In the data rows, 128 means zero.
Here is a table of points, one per row:
[102 122 126 137 149 169 169 178 220 214 141 166 164 120 135 132 126 150
 125 123 135 134 111 105 124 102 131 138 116 138 119 132  66  87 105 109
 112 119 132 140 174 179 171 190 186 191 152 122]
[108 132 106 137 145 105 131 126 140 168 125 182 231 213 223 181 142 152
 133 112 135 117 133 131 127 120 107 117 121  71  74 117 119 102  90  81
 117 133 156 143 125 205 154 183 208 189 116 144]
[128 120 119 134 131 124  88 118 102  99 118 131 131 181 199 204 151 175
 190 136 120 120 149 143 176 184 225 135 177 191 147 146 213 167 168 123
 145  92  91 111 133 118 117  98 102 104 109 158]
[ 98  81  70  89  77  73  98 105  64  50  91  89  82  74  95  89 123  73
 178 175 187 195 248 255  95  88  97 117 113 128 122 139 140 134 112 145
 139 166 162 164 186 204 155 245 215 204 129 143]
[162 130 110 152 153 191 140 130 157 120 123  85 120  85  92  93  86 108
 112 120 118 105 136 100  92 132 120 105  97 138 125 107 134 138 120 155
 141 143 145 133 126 126 128 116 118  82  93 123]
[122 122 108 139 165 152 142 144 195 164 138 163 101  84 121 126 118 110
  87 126 115 118 133 131  94 111 132 132 122 115 146 100 150 179 148 161
 167 151 135 154 114 116 131 115 103 121 100 120]
[155  87 134 145 171 141 159 123 187 203 138 132 115  93 141 110 115 125
 118  91 116 143 120 108 110  86 124 114 138  96 120 116  78 110 119 121
 105 131 130 122 124 166 160 191 156 104 155 151]
[138 143 127 163 160 156 109 129  99 115 103 104 121  55  55 101  76 119
  97 115 101 118  88 147 104 116 119 134 102 123 150 154 170 106 161 132
 152 142 108 115 100 106  98 101 108  62 120 125]
[211 227 255 204 178 188 129 112 107  75 120 122  83  72  94 121 129  94
 116 101 114 132 113 107 157 104 104 134 118 129 125  86 149  69 142 148
 154 164 186 175 167 215 182 193 165 143 128 115]
[123 140 108 114 137 132 144 141 193 193 165 174 158 117 108 148 137 139
  95 150 118 142 110 115 100 128  97 126 108 134 117 131 120  90  89 137
  72 150 162 139 137 177 165 140 155 127 121 142]
[120 107 117 126 137 108 112 112 154 166 112 161 167 160 108 165 136  74
  93 127 118 110 130 103 162 177 117 168 214 155 160 119 175 164 148 106
 114  99 103  94 125  55 114 103 106  93 128 131]
[109  93 115 130  52  85 102  97  44  90  69  98 124 127 128 160 163 164
 171 128 160 131 130 138  99  88 103 107 109 107 106 107  79 142 159 148
 128 171 141 153 138 103 119  81 122  70 107 117]
[104 138 115 168 133 129 157 135 212 130 173 146 156 154  92  92 108 137
 111  90 121 113 136 133  95 112  94 116 147 111 142 131  95 116 131 136
 120 169 145 144 140 157 156 119 101 106 121 140]
[108 104 107 104 107 121 136 101 168 171 200 155 157 125 146 133 125 103
 117 123 138 100  90  95 112 126 116 116  92 117 107 113  62  97 103  73
  93 101 112 100 132 162 164 158 168 186 152 145]
[113 104  91 103  84  73 121  81  53  83  93 103  59  52  86  75 104 111
 146 168 133 167 207 208 249 238 211 149 196 182 115 125 123  81 143  97
  83 120 101  88 107 108 127  85  80  81 127 108]
[162 219 222 184 147 153 132 118  85  85  89  98 102  76  52  95 121 110
  82 129 114 104  84  88 105 129 167 103 160 117 137 111  94 127 109 121
 104 107 113 100 124 179 150 229 253 255 194 168]
[135 130 131 128 136 104 157 122 129 122  92 154 170 236 207 173 167 167
 166 138 147 108 126 142 228 184 183 130 187 200 198 177 209 174 148 141
 142 119 102 146 113  81 142 108 130 114 116 130]
[118 115 115 107 108 101 120 146 155 157 145 115 181 142 160 200 128 115
  90 127 122 118 134 111 127 110  93  85  99 102 158 111 101  95 118 122
 140 162 113 149 136 162 135 124 124 117 110 108]
[152 115 136 147  99 117 115 152 181 183 161 175 168 175 157 138 145 150
 121 129 140 165 102  98 183 145 179 168 164 204 157 151 204 182 154 132
 157 136 123  76 117 101  67 126 105 117 108 149]
[137 159 113 110  94 135 119 135 179 192 168 151 155 164 129 133 128 131
 116 105 120 119 111 124 173 147 141 141 195 167 116 158 200 165 168 180
 168 103  86 114 113 105 103 102 116 107 148 101]
[ 95 122 138  99 109 105 116 101  99  60 110  80  84  68  70 102  89 134
 204 181 198 194 228 244 255 253 247 225 230 158 161 126 115 136  96 114
 128  94 115 129 119  96 107  94 107  87 105 135]
[142 144 138 149 151 161 143 116 113  96 135  63  84  58  85  80 138 131
  87 108 108 109  71 139 120 106 108 104 135 132 142 152 163 174 130  94
 168 143 153 141 103 110 134 104  71  99 131 115]
[109 173 102 103 106 139 106 123 143 203 132 154 200 154 144 111 127 133
 102 144 108 119 134 118 125 113 136 130  95 101 116 136 163 155 174 163
 155 160 117 154 143 127 132 131  64 119 131 134]
[137 157 168 181 171 178 190 104 114 161 130 104  69  95  72 121 114 113
  94 124 147 121 133 113 103 115 142 123  93 147 128 128 165 159 145 144
 171 147 155 146 141 130 114 130  84  97 110 116]
[ 97 117 107 102 111  73 117 143  63  54  91 118  80 122 140 137 117 132
 216 155 191 137 125 114 121 129 123 150 175 162 132 143 174 144 175 142
 135 128 113 129  77 100 108 111  52 103 112 115]
[122 109  94 132  98 114 111 141 128 134 148 188 147 177 168 154 144 127
 113 107 131 124 107 107 112 144 108  98  67  99 128 123  60  88  97 112
  86 109 135 161 139 143  78 175 164 109 151 169]
[147 118 124  85  85 123 152 171 143 147 153 176 165 178 151 144 126 116
 104 113 125 101  97 159  93 109 125 115 117 109 118  84  96 122  93 118
 127 156 153 151 148 144 150 125 112 100 130 127]
[163 144 139 157 167 191 156 149 111 119 127 133  70  75  82 104 100 122
 112 105 126 104 127  89 125 146  99 112 127  88 117 173 128 157 164 160
 180 151 169 119 161 109 137 110 122 102 104 135]
[103 151 100 116  82 100  89  93  96  76 106 101 107 196 177 152 153 167
 204 160 110 152 117 152  88 128 108 116  88  77 118  99  73 114 112 123
  89 137 152 138 133 153 169 166 156 122  96 105]
[117  73  81 133  80 114 141 154 145 155 159 156 140 160 140 146 118 151
  90 112  87 111 120  95 112 122  96 133 103  88 108 105  80  68  86  81
  85  88  97 103 132 122 125 176 158 227 141 105]
[112  77 135 130 111  66  90 127 117  94 135 157 152 130 159 139 134 125
 135 109 111 112  93 118 118 136 148  97 109 136 122 139 165 156 109 175
 130 110 112 111 124  78 128  97  91  92 117 107]
[136 116 178 144 159 211 140 167 224 250 186 153 168 124 140 120 100 115
 147 117 114 148 117 140 118 146 134 129 145 136 137 155 191 188 192 168
 196 183 201 212 148 161 127 115 127 166 131 119]
[122 119 158 134 172 195 145  98 119 113 119  79  77  94  94  99  96 111
  89 115 113 109  81 121 116  95  99 119  98 109 131  91  79  93  99  98
  42  83  65  71 113  87 100 131 147 234 168 169]
[215 224 252 168 143  97  96 109  80  74  89  74  79  88 102  91 100 118
  72  83 124 107 123  99  87 121  97 130  92 116 109 144  54  83  76  97
  79  90  69 110  89  53 101  76 115 255 185 195]
[114 124 110 116 132 140 142 168 155 188 173 128 129 113 133 102 123 114
  87 119 115 116 137 115 134 133 143 139 131 173 145 133 172 153 172 171
 182 136 107 136  84  73 126  83 153 113 103 137]
[119 133 141 150 155 123 137 154 157 171 132 109  92 102  84 108 110 118
  97 144 104  93 118 128 142  68 110  95 107 114 105 136 105 105 145 124
 116 108 186 134 148 141 122 138 139 107 129 113]
[156  97 115 105 130 107  98 126  70  71 115 106 104 182 130 149 143 175
 255 213 195 175 236 218  76 113 103 117 100 115 123 149 102 126 117 126
 106 140 128 139 142 243 180 224 219 185 174 111]
[114 145 139 125 160 170 160 155 168 156 102  73  92 108  92 117 133 104
 101  80 140 117 120 112 112 139 104 116  84 112  92 123 115 121 114 119
  84 136 153 133 127 183 106 150 152 116 126 129]
[129 100 130 127 149 176 124 181 137 151 141 141 154 122 111  99 144  96
  80 127 118 109 133  99 219 178 193 170 181 157  96 140  96 129  91  87
  63  82  74  93  58  76 112  88  78  82  97  90]
[132 136 129 137 201 130 147 146 179 185 172 107 130 108 126 105 137 120
 104 144 146 114 103 123 107 138 110 139 116  89 113  99 141 142 156 170
 161 183 129 144 158 121 134 130 109 103 133 117]
[126  98 139 101  69 122 120 101 128  83 104 125 152 183 214 171 146 149
 132 175 125 104 132 121  99 118 122 139 129 123 126 137 185 127 156 133
 206 171 157 122 103 122 106  93 111  93 149 135]
[151 127  57 120 130 123 113 111  85  86 113 131 136 197 175 161 154 136
 164 134 116 129  95 126 201 151 185 184 206 171 139 155 158 135 116 163
 114 111 113 117 141  90 100  68 106 117 135 104]
[ 99 131 148 153 133 160 114 133 100 138 130  98  74  69 108  87  99 126
 101 131 102 124 124  79  76 121 103 104 119 120 129 113  96 104  58  97
 118 134 131 136 157 119 134 125 144  83 156  88]
[108 117 120  75 106 103 139 105 148 129 159 161 157 113 101 133 125 122
 139 118 123 103 129  74 122  88 143 122 103 130 150 136 172 134 138 136
 134 128 125 143 108  72 106  89 111  88 123 114]
[120 134  97 130 114 116 130 130  94  97 109 121 115 119 132 143 159 138
 255 203 181 215 241 255  75  76  73  90  83  74 106  92  71  89  79  87
  80  59  83  76  95  40  93  76 113 255 182 193]
[104 134 135 120  87  98 138 131  90 104 149 118 171 148 203 159 185 164
 158 118 110 126 136 129 143 164 178 198 170 173 177 165 179 155 159 138
 135  99 140  81 124  97 106 109  87 116 116 104]
[123 111 124  96 122 136 123 145 139 150 103 115  87  99  91  64 145  97
 102 113 133 116  96 102  89 101  97 114 116  90 138 121  90  81  94 123
 133  75 130 119 124 165 140 110 115  89  85 133]
[100 113 128 105 125  92 136 122 104  87 116 161 150 219 170 157 163 153
 155 129  85 168 133 120 137 133  93 135  94 153 134 121 159 178 171 168
 208 158 148 133 111 125 136  89 113 108 146 129]
[110 117 112  70 158 114  98  93  84  94 132 160 191 198 179 165 160 181
 117 112 135 111 131 130 102  96 106 107 119 128 120 122  42  99 115 116
 136 142 148 133 163 155 119 182 123 130 101 130]
[126 107 101 103 107  91 110 118  87  60 101 137 151 163 144 147 116 144
  92 101 165 187 118 105 108 111 141 114 121 121 118 120 165 145 163 132
 135  88 123 116 126  91 122  74  98  82 126 103]
[172 175 165 142 140 102 127 108  82  58  92  95  74  61  83  89 100  86
 106 121  69 113  84  86 114 110  94 133 100 103 106 136  93 145 105  86
  91 120 100 141 158 174 136 154 163 133 100 117]
There is one direction along which these points spread out most. Take the direction at right angles to it along which they spread out most. Go by this last direction. How many in every 100 of the points above lie lower along it than each point below? Answers are rounded to whole numbers. More than half of the points above lie lower than the first one.
[109 173 102 103 106 139 106 123 143 203 132 154 200 154 144 111 127 133
 102 144 108 119 134 118 125 113 136 130  95 101 116 136 163 155 174 163
 155 160 117 154 143 127 132 131  64 119 131 134] : 86
[114 124 110 116 132 140 142 168 155 188 173 128 129 113 133 102 123 114
  87 119 115 116 137 115 134 133 143 139 131 173 145 133 172 153 172 171
 182 136 107 136  84  73 126  83 153 113 103 137] : 96
[ 99 131 148 153 133 160 114 133 100 138 130  98  74  69 108  87  99 126
 101 131 102 124 124  79  76 121 103 104 119 120 129 113  96 104  58  97
 118 134 131 136 157 119 134 125 144  83 156  88] : 45
[152 115 136 147  99 117 115 152 181 183 161 175 168 175 157 138 145 150
 121 129 140 165 102  98 183 145 179 168 164 204 157 151 204 182 154 132
 157 136 123  76 117 101  67 126 105 117 108 149] : 88
[108 104 107 104 107 121 136 101 168 171 200 155 157 125 146 133 125 103
 117 123 138 100  90  95 112 126 116 116  92 117 107 113  62  97 103  73
  93 101 112 100 132 162 164 158 168 186 152 145] : 49
[137 157 168 181 171 178 190 104 114 161 130 104  69  95  72 121 114 113
  94 124 147 121 133 113 103 115 142 123  93 147 128 128 165 159 145 144
 171 147 155 146 141 130 114 130  84  97 110 116] : 84
[108 132 106 137 145 105 131 126 140 168 125 182 231 213 223 181 142 152
 133 112 135 117 133 131 127 120 107 117 121  71  74 117 119 102  90  81
 117 133 156 143 125 205 154 183 208 189 116 144] : 37
[ 95 122 138  99 109 105 116 101  99  60 110  80  84  68  70 102  89 134
 204 181 198 194 228 244 255 253 247 225 230 158 161 126 115 136  96 114
 128  94 115 129 119  96 107  94 107  87 105 135] : 6
[211 227 255 204 178 188 129 112 107  75 120 122  83  72  94 121 129  94
 116 101 114 132 113 107 157 104 104 134 118 129 125  86 149  69 142 148
 154 164 186 175 167 215 182 193 165 143 128 115] : 53
[100 113 128 105 125  92 136 122 104  87 116 161 150 219 170 157 163 153
 155 129  85 168 133 120 137 133  93 135  94 153 134 121 159 178 171 168
 208 158 148 133 111 125 136  89 113 108 146 129] : 41
[123 111 124  96 122 136 123 145 139 150 103 115  87  99  91  64 145  97
 102 113 133 116  96 102  89 101  97 114 116  90 138 121  90  81  94 123
 133  75 130 119 124 165 140 110 115  89  85 133] : 51
[ 98  81  70  89  77  73  98 105  64  50  91  89  82  74  95  89 123  73
 178 175 187 195 248 255  95  88  97 117 113 128 122 139 140 134 112 145
 139 166 162 164 186 204 155 245 215 204 129 143] : 2
